Each row is where one point has got to under a steady rotation. How many ticks took it there?
The counts run from 0 to 868.
[130 146 115 125 138 152 109  87 119 116 128 146 115 172  82 108 122 208
 145 104 160 104 147 152 144 128 173 125 133 124 122 114 129 151 126 103
 125 169 144 130 139 121 159 178 147 100 126 116] : 278
[137 148 121 113 137 158  92  96 141 114 126 129 124 182 114  98 134 196
 155  93 169 121 140 142 157 130 157 139 141 129 130 129 150 155 120  99
 118 159 165 133 136 119 134 188 153 108 130 132] : 277
[145 144 121 121 163 146 122  86 121 103 121 155 134 136  89 144 106 204
 131 115 128 122 156 158 132 116 151 116 115 150 100 131 107 158 110 111
 111 167 136 119 159 132 173 181 138 102 124 130] : 260
[159 168 122 126 163 151 113  85 140 106 117 140 131 147 128 114  95 198
 149 105 127 157 130 154 160 134 127 135 120 161 110 151 145 162 113 105
 106 166 146 136 139 129 152 185 155 108 122 141] : 426
[161 167 115 129 145 157  92  99 128 118 114 144 118 159 119 120 119 193
 173 106 132 113 144 118 171 124 147 135 108 125 109 170 125 128  92  91
 123 168 153 142 141 128 125 179 124 110 123 144] : 661
[159 115 126  99 121 111 106 106 161 106 112 138 142 162 115 158 126 202
 162 107 141 119 146 138 169 138 169 148 135 138 113 160 152 124 119  94
 129 146 157 126 131 139 109 184 147 108 147 139] : 597
[162 130 118 112 124 117 105  93 153 112 127 141 110 145 105 168 128 201
 157 126 141 113 152 148 137 130 195 143 130 127 117 153  95 135 112 115
 104 122 155 111 152 126 129 167 172  97 142 123] : 578
[165 158 131 127 142 119 103  92 150 124 104 138 137 152 137 123 113 223
 152 108 117 135 142 140 151 148 145 158 130 134 128 149 161 124 121  92
 116 166 144 129 138 132 124 178 152 102 119 132] : 561
[150 126 116 119 110 113 110  99 152 108 111 146 108 152 103 163 122 197
 170 125 139 122 138 123 166 136 193 150 133 113 122 166 123 136 115 116
 121 135 159 117 135 117 116 179 163 119 151 125] : 411
[166 151 125 122 150 126 123  96 160 117 119 140 131 135 133 138 109 215
 152 111 119 146 145 141 159 155 160 151 126 155 117 172 145 136 134 109
 106 148 144 123 132 134 132 180 169 103 138 136] : 425
[151 128 127 117 136 132 117 112 143 103 131 140 104 153  93 147 132 212
 147 115 147 127 155 129 121 124 185 128 127 142 142 135 105 151 120 114
 103 131 163 113 153 125 151 182 183 108 145 112] : 745
[144 120 135 112 133 113  99 101 144 116 119 144 142 158  99 143 132 223
 139 103 134 113 166 145 113 122 160 141 136 122 136 116 136 132 124  93
 112 159 152 112 162 134 140 182 148 102 128 121] : 727
[138 120 121 112 116 128  89 102 150  93 121 129 115 183 105 137 122 183
 155  98 180 128 131 138 147 116 153 131 144 125 133 115 140 157 102 100
 107 150 169 123 146 117 133 186 160 134 132 136] : 78
[164 139 120 117 115 102 100  89 147 128 130 141 125 141 114 141 123 225
 155 108 130 113 142 136 141 144 185 152 141 123 142 147 131 119 133 109
 105 148 143 115 153 129 128 171 158 102 140 119] : 696
[153 161 123 119 136 156  82  86 143 114 126 133 118 175 121 106 127 195
 152  90 167 118 142 157 139 121 140 132 129 131 130 112 137 144 100  93
  96 146 161 134 153 117 139 177 153 105 106 124] : 771
[142 131 118 130 133 133 112  86 124 104 116 152 106 154  81 163 121 194
 139 146 138 109 148 149 138 111 184 133 127 109  92 136  87 148  97 114
 129 142 140 114 153 115 142 172 153 104 135 118] : 854
[159 149 120 134 139 124 101  83 126 126 111 155 138 141  93 138 110 221
 144 107 116 100 159 151 133 121 154 134 115 119 121 133 113 119 111  99
 114 172 134 121 161 136 147 175 130  99 114 127] : 451
[147 143 122 125 150 159 122  87 122 109 125 150 120 167  81 132 126 190
 135 116 152 107 156 170 148 116 169 116 121 126  93 124 114 152 109 109
 126 154 143 134 143 121 155 173 147  85 117 122] : 192
[168 143 112 117 110  99  97  95 142 115 125 150 113 158 118 152 114 208
 164 128 131 116 117 118 147 128 185 145 135 112 123 164 107 122  96 109
 109 139 149 114 142 115 124 173 160 126 150 123] : 497
[146 149 117 128 150 127 134  76 114 111 127 163 126 150  84 133 102 209
 134 120 134 122 132 161 141 132 167 117 129 144 105 127 114 156 124 114
 118 171 130 120 137 117 179 174 144 105 136 120] : 754
[162 124 122  96 127 113  95  94 155 109 132 148 137 141 115 159 121 201
 157 120 126 125 142 134 149 133 189 149 137 128 113 177 117 135 124 115
 120 140 147 105 155 140 120 179 152 102 162 141] : 257
[150 143 119 125 127 127 105  88 149 101 111 139 103 164 126 150 109 190
 160 143 139 147 117 132 170 142 170 162 134 114  98 165 122 149  97 111
 130 140 150 125 138 105 116 176 173 125 144 133] : 688
[139 134 128 106 137 133 105  98 141 109 146 136 122 181 108 116 129 198
 143 102 171 127 131 146 133 136 179 123 151 139 130 120 136 160 121 109
 105 146 163 116 140 118 149 181 169 105 142 121] : 554
[158 141 122 110 137 112  90  89 137  99 120 148 138 174 142 130  93 198
 148 133 133 151 103 127 149 130 130 149 149 126 100 152 138 150  79  98
 115 164 147 114 142 114 132 184 144 130 139 142] : 231
[141 130 107 108 131 127  93  98 118 105 137 152 116 170  84 143 116 185
 151 121 159 110 131 127 131 100 180 115 139 117 113 131  96 157  90 108
 115 161 155 111 154 109 155 181 133 117 152 130] : 663
[135 123 117 119 134 133 104  73 128  96 120 151 123 170  79 155 106 170
 143 128 166 114 134 172 146 106 159 126 134 129  90 116 109 164  92 114
 120 161 149 123 153 112 147 177 134 120 122 136] : 323
[164 147 130 119 147 146 105 117 155  98 116 130 111 163 138 134 123 196
 166 100 142 151 142 121 159 133 148 141 117 150 122 157 149 147 104 102
 104 134 170 136 139 130 125 188 172 111 135 137] : 548
[144 120 125 106 140 130 100 105 140  99 134 142 112 149  95 152 124 205
 139 122 144 140 156 132 113 114 174 128 131 134 130 136 104 167 118 116
 106 141 156  95 173 123 157 183 169 116 150 128] : 337
[161 147 115 127 134 133 102  84 152 119 104 137 139 151 114 134 115 195
 165 102 137 110 146 160 179 134 146 151 121 133 101 156 152 122 116  93
 122 164 139 140 132 136 115 179 122 102 115 149] : 321
[125 104 114 111 129 116 107  83 134  93 117 152 127 159  80 160 106 187
 137 130 158 122 140 153 139 109 165 128 140 123 111 122 111 165 105 112
 124 169 147 109 156 116 150 183 144 126 135 134] : 731
[150 151 118 123 145 138 113  91 134  97 118 142 104 174 125 139 108 180
 152 143 141 154 109 135 173 135 157 144 131 124  81 165 123 159  89 109
 124 144 150 129 126 106 128 178 164 125 143 139] : 27
[163 146 104 126 125 118  90  73 138 109 109 151 130 154 118 146  86 178
 167 122 139 123 114 145 177 122 139 145 130 127  97 162 123 137  80 106
 110 166 141 128 142 121 124 176 122 127 122 154] : 45
[145 155 115 117 164 170 112  89 118 103 134 142 120 152  99 112 116 197
 140 109 145 129 149 151 146 119 155 116 121 149 112 139 120 170 124 111
 114 167 146 125 149 127 166 181 146 102 130 131] : 667
